One turning vector, and how many ticks it has turned
The counts run from 0 to 130.
[126 117 117 123 131 136  93  77 127  95 122 149 130 156 151 152 153 122
  88 122 122 132 117 158 167 117 178 149  86 131 159 156 120 149 132 179
 132  99 113 184 143 140 115 142 146 106 195 144 127 111 140 104  89 133
 130 118 196 121 179 120 153 136 135 133 106 149 139 137]  124
[ 96 140 171 100 116 112  86 188 143 104 115 112  78 101  75 139  76 137
 141 118 108 147  96 118  75 122 118  93 146 156 129 117 123 158 121  95
 138 149 158 107 133  97 124 126  87 138 112 128 138 120 121 103 153 152
  86 141  85  96 111 136  62  91 150 144 122 146 119 150]  67
[141 156 147 150 124  97 118 195  83 112 163 132 145 102 126 122  82 138
  65 166 154  97 148 115 137  84 129 122 118 186 108 163 153 125 100  96
 126 101 117 119 123 143 112 165 118  79 132 127 111 138 113 160 195 153
 111 127 146 102 119 105 112  95 125 149 161 152 137 170]  34
[117  88  94  96 102 141 107 137 167 128 162 142 141 141 171 157 107 107
 117 142 166  96 150 132 151 126 155 110 124 162  82 105 108 177 126 172
 170 112 124 170 135 157 117 133 148 106 134 168  77 138 128 112 180 164
 164 139 119 122 137 147 121 101 144 139 166 141 143 122]  120
[158 106 115 108 182 192  98  94 111 143 126 169 102 153  88  99 154 170
 158 149 143 131 155 189 124  98 146 156 109 158  94 152 109 115 109 138
 139 158 124 120 152 111 102 170 155 160  76 153 133 118 138 133 120 111
 149 160  93  98 108 159 145 102 130 116 126 108 125 122]  84
[143 108 109 156 175 172 110  67 124 129 149 105 147 128 114 126 143 142
  62 119 116 123 143 133 172 133 187 137 100 130 163 215 148 118 104 118
  97 107 106 122 148 147 122 172 150 111 166 119 130  95 116 160 123 126
 132 138 137 142 164 147 137 124 100 126 122 129 154 134]  20
[ 99  93 155 157 179 126 100 142  92  86 139 156  80 112 106 104 125 166
 101 114 107 127 179 172  83  95 135 154 101 111 146 111  96  74 142 147
  93 153 115 104  85 113 125 172 123 118 111 135 150 145 104 126  94 115
 120 107 116  98 123 130 115 116 157 111 125 148  97 192]  62
[123 108 167 135 125 178 138  96 120  87 177 159 117 150 107 125 121 153
  95 100 101 150 122 151 164 100 178 130 146 109 128 171 158 118 136 109
 114 155 142 145 120 113 170 163 126  72 175 150 137 131 161 122 123  99
  92 139 140 132 166 162 123 158 135  99  98 120  89 167]  50
[126  93 125  91 139 168 128 106 124 126 103 179  85 158 107 167 151 141
 163 145  96 152 107 159 161  91 160 154 129 141 105 121 102 116 127 144
 125 157 133 119 102  99 126 109 109 156 147 141 179 116 187  83 107 105
  89 173  74 133 128 158 119 118 138 112 101  94 127 108]  81
[164 178 124 107 121 127 153 159  98  86 155 173 163 105  64 154  95 113
 131 134 145 123 125 145 136  74 153 146 126 135  97 174 140 135 115 136
 129 124 127 130 146 143 120 134 164  81 142 156 124 136 150 108 109 139
  87  87 197  93 183 118 114 136 142 113 143 114 130 154]  43
[131 125 110 113 139 183 103  79  69 144 141 149  89 150 149 141 157 142
  76 156 145 133 140 153 169  94 149 149  71 176 132 157 157 136 111 146
 132  96 128 162 100 142 119 148 124 122 153 149 105 131 107 157 143 122
 176 178 122 158 110 157 159 113 114 119 136  95 121 140]  114
[140 108  91 120 101 169  72  87 158 106 168 145 133 155 175 145 128 118
  72 146 120 129 137 160 176 141 169 112 116 146 120 126  99 150 108 162
 147 102 115 178 121 160 120 130 126  92 160 145 105 159 164 108 149 147
 173 112 161 127 158 149 145 131 146 148 119 151 148 125]  122
[106 132  96  96 172 135  96  91 110 147 103 134  98  88  82 165 157 109
 134 106 146 115 124 140  96 132 124 146  61 147 145 151 130 139 113 161
 123  96 125 115 113 160  98 109 137 156 116 126  86 107  64 154 102 153
 180 111  93 136 126 138 111  94 146 127 152  81 143 141]  105
[ 78  71 147 143 173 123 119 131 111  83 132 144  83 148  98 120 116 150
  87 101  88 144 152 161  97  93 144 136 108 106 150 101 106  87 158 157
  87 150 110  97  92 109 120 155 117 145 132 126 153 144 117 111  98 121
 129 115 112 101 132 127 123 129 166 103 118 167  90 187]  61
[120  93 142 130 178 121  74 102 132 114  56 129 112  99  98 138 160 148
 139 135 135 130 105 161 125 136 146 143 100 153 152 187  92 135 109 137
 139 134 146 145 150 161  81 159 130 139 113 100 158  80 117 114  79 159
  95 127 142  98 114  95 122 125 156 144 101 103 163 101]  95
[171 118  92 101  67 151  60 108 154 136 153 140 137 152 179 169 122 133
 124 163 126 105 106 129 166 129 161 141 139 163 114 147  98 133 133 141
 151  89  84 133 126 127 129 118 108 134 172 168 122 116 182 116 165 139
 130 144 136 132 146 153 121 102 109 143 124 138 192 113]  6
[110  33 126 132 158 159  90  72 166 123 127 150  98 150 166 147 132 140
 114 111 152  96 139 164 126 140 137 136 122 132 122  84  62 103 141 170
 128 135 100 127  98 133 114 113 117 144 110 133 135 144 146 101 118 133
 157 122  91 118 108 165 116 134 176 128  93 119 139 110]  91
[159 123 114  88  81 146  90  94 147 125 144 152 133 155 162 179 144 138
 129 155 118  93  95 125 167 123 169 146 119 133 142 151 106 131 135 164
 141  79  70 140 131 109 122 102 127 142 201 165 138  98 173 100 147 135
 127 144 137 128 159 150 116  99 108 148 104 150 183 124]  7
[139 116  87  85 139 166 118  72 149 121 129 140 124 140 131 153 156 127
 116 131 144  74 126 144 120 104 169 153  84 112 153 143 118 131 143 189
 123 105  67 148 138 101  93 118 170 157 171 178 126 104 113 128 128 136
 167 119 143 112 152 152 131 109 113 141 111 132 147 129]  9
[125  80 126 142 110 120 101 161 163 128 146 119 157  74 148 112 101 106
  72 142 153  92 163 156 138 135 163 127 115 126 122 169 128 133 120  91
 162 125 160 158 130 169 111 161 153  67 149 179 122 113  96 141 188 161
 117  95 145 138 137 139 104  97 139 134 117 138 125 125]  129
[111  95 110  76 118 126 135 132 136 124 101 141 116 130 173 190 140 117
 115 143 113 126 111 117 173 102 170 122  85 160  88 136 157 153 111 146
 148 104 141 140  66 151  93  82  91 158 180 141 139 123 148 126 156 133
 157 165  85 148 125 127 147  81 145 140 132 122 149 119]  111
[154 167 159 131 109 108 118 192  99 109 169 136 157 103 138 141  75 147
  84 154 141  96 120  89 153  97 130 103 131 182 105 173 155 130 110  89
 135 106 114 118 124 130 117 141 109  79 156 142 114 139 139 148 200 149
  97 139 147 108 129 120 100  92 131 146 140 145 138 162]  35
[130 139 126 123 127 153  92  95  65 141 135 161 129 129 134 155 140 131
 133 161 180 129 114 136 191 103 127 175  90 179 118 195 158 145 120 134
 146 102 132 168 148 155 145 174 145 113 155 151 102  83 109 141 146 163
 131 165 148 141 142 123 121 113 117 108 153  78 137 134]  116
[119 115 125 135 144 144 113 147 132  95 155 114 136 115 171 171  81 114
  42 132 113 110 138  99 169 150 147  94 123 151 142 140  89 152  94 126
 100  96 101  98  82 173 131 118  97  73 151  90 126 146 134 127 140 145
 148 120 129 135 171 148 124 132 143 142 122 158 135 127]  27
[165 119  95 110  52 138  41 126 150 155 140 142 128 136 170 141 106 132
 117 175 147 114 128 131 162 124 159 142 150 178 113 134  97 128 114 111
 145  84 100 131 135 134 112 133 114 114 149 154 109 114 159 132 192 144
 124 140 125 133 131 152 108 102 101 149 138 136 187 103]  5
[106 164 130  94 100 162 149 114 112  88 190 147 104 144  91 176 115 117
  75 112 113  86 128 127 118  95 153  98 125 152 143 105 151 140 129 175
  97 112  94 140 125  90 128 103 116  99 171 148  93 167 134 116 148 122
 150 121 118 123 147 175 106 123 134 147 154 126 107 180]  39
[ 70  94 137 133 192 154 161 138 124 101 164 158 129 129  67 139  91 137
 150 112 140 126 166 158 123 107 146 122 128 111 101 152 148 138 138 140
 119 179 136 130 168 120 157 182 187 116 110 152 130 116 137 109 130 143
 108 133 114  96 162 139 115 108 139 102 142 124  82 166]  53
[135  61  91 126 154 183 139  76 179 119 148 103 127 138 130 142 139 130
  57 133  96  93 182 161 163 134 191 115 123 127 137 174 133 127 100 134
  91 120 108 133 125 135  88 130 140 111 169 135 152 135 134 145 159 117
 143 134 104 146 136 173 139 112 118 151 126 137 139 111]  18
[147 108 153  88 100 168 107 116 131 116 113 183  86 145 122 166 124 136
 156 129 108 164  83 146 158  96 148 154 149 147 100 123  92 119 123 112
 138 149 145 118  91 124 139 100  83 133 138 138 176 130 193  97 120 101
  86 160  84 148 136 159 116 141 141 105  94  97 141 112]  80
[169 115 103 122 106 128 101 125 155 112 105 144 162  75 126 150  94 113
 108 130 186 106 117 137 141 128 165 157 138 140 123 178 116 145 109  97
 138 114 122 141 145 170  97 145 173  88 137 169 132  91 104 146 137 154
 111  97 164 133 167 127  93 152 125 114 123  90 161  83]  13
[ 94 140 100 136 158 105 163 132  75  86 101 122  95 132  88 158 119 136
  56 139 123 114 152 117 139  74 154 126  87 155 147 151 156 157 115 174
  58 117 113 125 130 130  91 160 141 133 165 103 133 129 100 139 124 153
 122 137 146 111 127 104 120 119 130 134 174 135 124 170]  31
[ 84  95 166 120 152 114 114 140 156  70 125 120 100 171 130 134  84 162
 119  80  77 175  96 123 113 115 172 103 142 106 127 103 120 122 141 133
 115 147 111 108 105 119 147 145 100 107 150 116 137 136 160  95 100 131
 119 132 122 100 178 117 114 141 171 109 106 190 122 156]  59
[109 136 129 138 147 150 123 130 114  87 143 120 125 116 157 178 105 122
  35 113 105 118 117  99 179 133 161  92 115 149 150 153 109 162 104 146
  88  93  98 116  88 171 125 114 100  88 171  81 145 145 144 120 114 145
 131 138 140 135 178 139 122 140 141 146 123 160 135 135]  28
[121 111 158 157 184 130 104 154  71 104 143 160  96  84 112  96 114 154
 100 138 127 134 157 158  99  99 118 153 100 126 154 145  90  86 123 114
 116 149 146  98  99 141 129 187 124 104  96 126 164 137 105 124 100 129
  96 110 134 106 117 132 110 116 151 114 114 135  86 188]  63
[115 135 131 112 122 124 106 117 101 132 118 150 142 120 136 166 128 126
 156 146 194 121 105 129 177 101 131 160 110 173  99 178 154 171 127 140
 159 107 129 169 161 157 145 163 165 118 157 156 100  75 122 122 156 178
 125 158 150 128 150 122 114  94 130 104 152  82 141 131]  117
[139  75 139 143 187 172  65  64 119 114 112 151 101 117 137 138 156 145
 110 130 127 120 142 180 134 145 139 150 105 143 153 155  53 107 117 153
 124 131 123 139 120 155  99 145 113 129  95 108 148 131 136 111  74 134
 125 108 138 118 122 140 139 142 161 134  87 109 136 119]  93
[135 109 105 118 109 160  75  71 131 106 149 142 135 149 164 144 153 118
  82 141 112 133 122 163 173 127 175 131 101 144 145 150 102 156 119 176
 144 102 121 185 132 154 124 129 129  83 181 138 120 143 160 102 117 133
 154 116 183 121 172 132 145 138 137 142 110 157 149 137]  123
[118  48 127 121 130  85  73 127 174 141  83 116 102 106 123 118 104 148
 121 119 132 112 129 155 103 131 155 124 119 159 108 133 119 123 107  94
 150 130 137 120 128 130  67 145 106 148 121 120 101  96  94 156 178 153
 121 128  80 124  74 106 102  99 161 147 143 126 182 118]  98
[116  87 135 117 165  96  79 105 148 117  47 124  99 100  95 134 140 148
 150 114 141 122 106 161 114 131 148 135  97 159 125 169 118 145 104 127
 137 138 154 145 161 145  74 157 137 161 110 105 139  68  91 128 107 169
 101 125 117 100 103  85 109 108 146 139 130 113 174 109]  96
[123 164 107 108 112 165 137 104 101 104 202 166 108 146  74 161 117 121
  74 111 119  91 149 147 122  82 156 122 116 150 152 113 143 121 120 170
  91 113  82 131 129  99 122 115 132  96 156 152  82 167 127 126 129 120
 144  95 149 127 145 179 113 143 135 131 158 123 103 188]  40
[ 94 160 151  88 102 138 150 138 125  93 180 140 116 148 115 190 105 132
  82 118 117  89 103 108 126  99 142  91 133 162 135 118 163 160 130 167
 121 104  84 149 125  83 126  91  97 111 189 154  87 156 141 101 170 146
 139 132 121 124 146 155  96 104 124 159 129 143 100 168]  38
[138  95 154 126 131 131  51  86 140 143 141 136 130 122 157 156 157 139
 110 117  93 105  99 143 142 164 141 115  99 155 138 175 113  95 118 104
 138  93 116 107  99 159 120  92  52 126 170 116 123 110 143 129 142 128
 126 126  89 158 110 156 116  85 150 142  88 126 176 128]  101
[131  55 117 144 169 178  73  67 139 122 119 156  98 133 149 138 141 137
 107 120 135  93 137 183 127 139 136 137 117 138 146 114  39  96 133 162
 122 134 104 126  99 145 101 131 110 125 103 126 138 143 131 109  86 131
 140 119 100 127 113 160 132 149 172 135  87 118 137 111]  92
[175 114 148 107 152 167  63 106 121 132 113 161 130 147 125  92 108 178
 173 133 176 148 104 150 128 132 146 153 132 158  90 166 111 112 100  85
 171 149 121 112 165 133 134 187 149 122  72 141 112 105 141 136 131 130
 145 156 106  90 131 132 124 117 127 100 109 107 157  96]  86
[ 90 107 123 137 166 102 148 132 145 115 107 114 161 114 116 156  92 142
 115 100 161  89 125  86 146 132 148 137 109 121 111 168 152 153 132 114
 105 117  87  91 149 155 126 168 182 118 153 134 108  66  89 161 160 173
 137 123 108 119 174 108  91 106 127 120 149 132 153 129]  23
[104 116 152 102 179 148  90  68 120 134 114 135 120 116 119 193 184 123
 132 104 111 106  91 133 124 150 129 130  64 141 163 173 128 117 137 153
 126  94 103 129 112 140 120  88  95 155 178 117 123  85 112 123 101 138
 152 134 101 151 121 147 112  88 147 145 100 103 149 146]  103
[140 145 121 145 141  95 130 178  76 107 138 140 124  95 109 126  85 145
  61 162 151 109 171 128 135  70 135 122 112 176 121 159 153 125 102 123
 109 118 109 112 120 131  87 173 138 110 141 131 110 135  95 162 168 147
 116 133 151 110 114 102 117 108 132 135 175 127 131 174]  33
[ 90 100 104  83 110 131 118 135 157 131 138 140 136 136 149 175 106 118
 136 146 175  96 140 123 148 124 138 133 123 168  72 119 135 188 128 157
 164 111 131 173 147 147 122 124 171 123 139 174  82 115 138 107 190 186
 152 138 118 130 143 132 107  90 153 121 167 145 142 122]  119
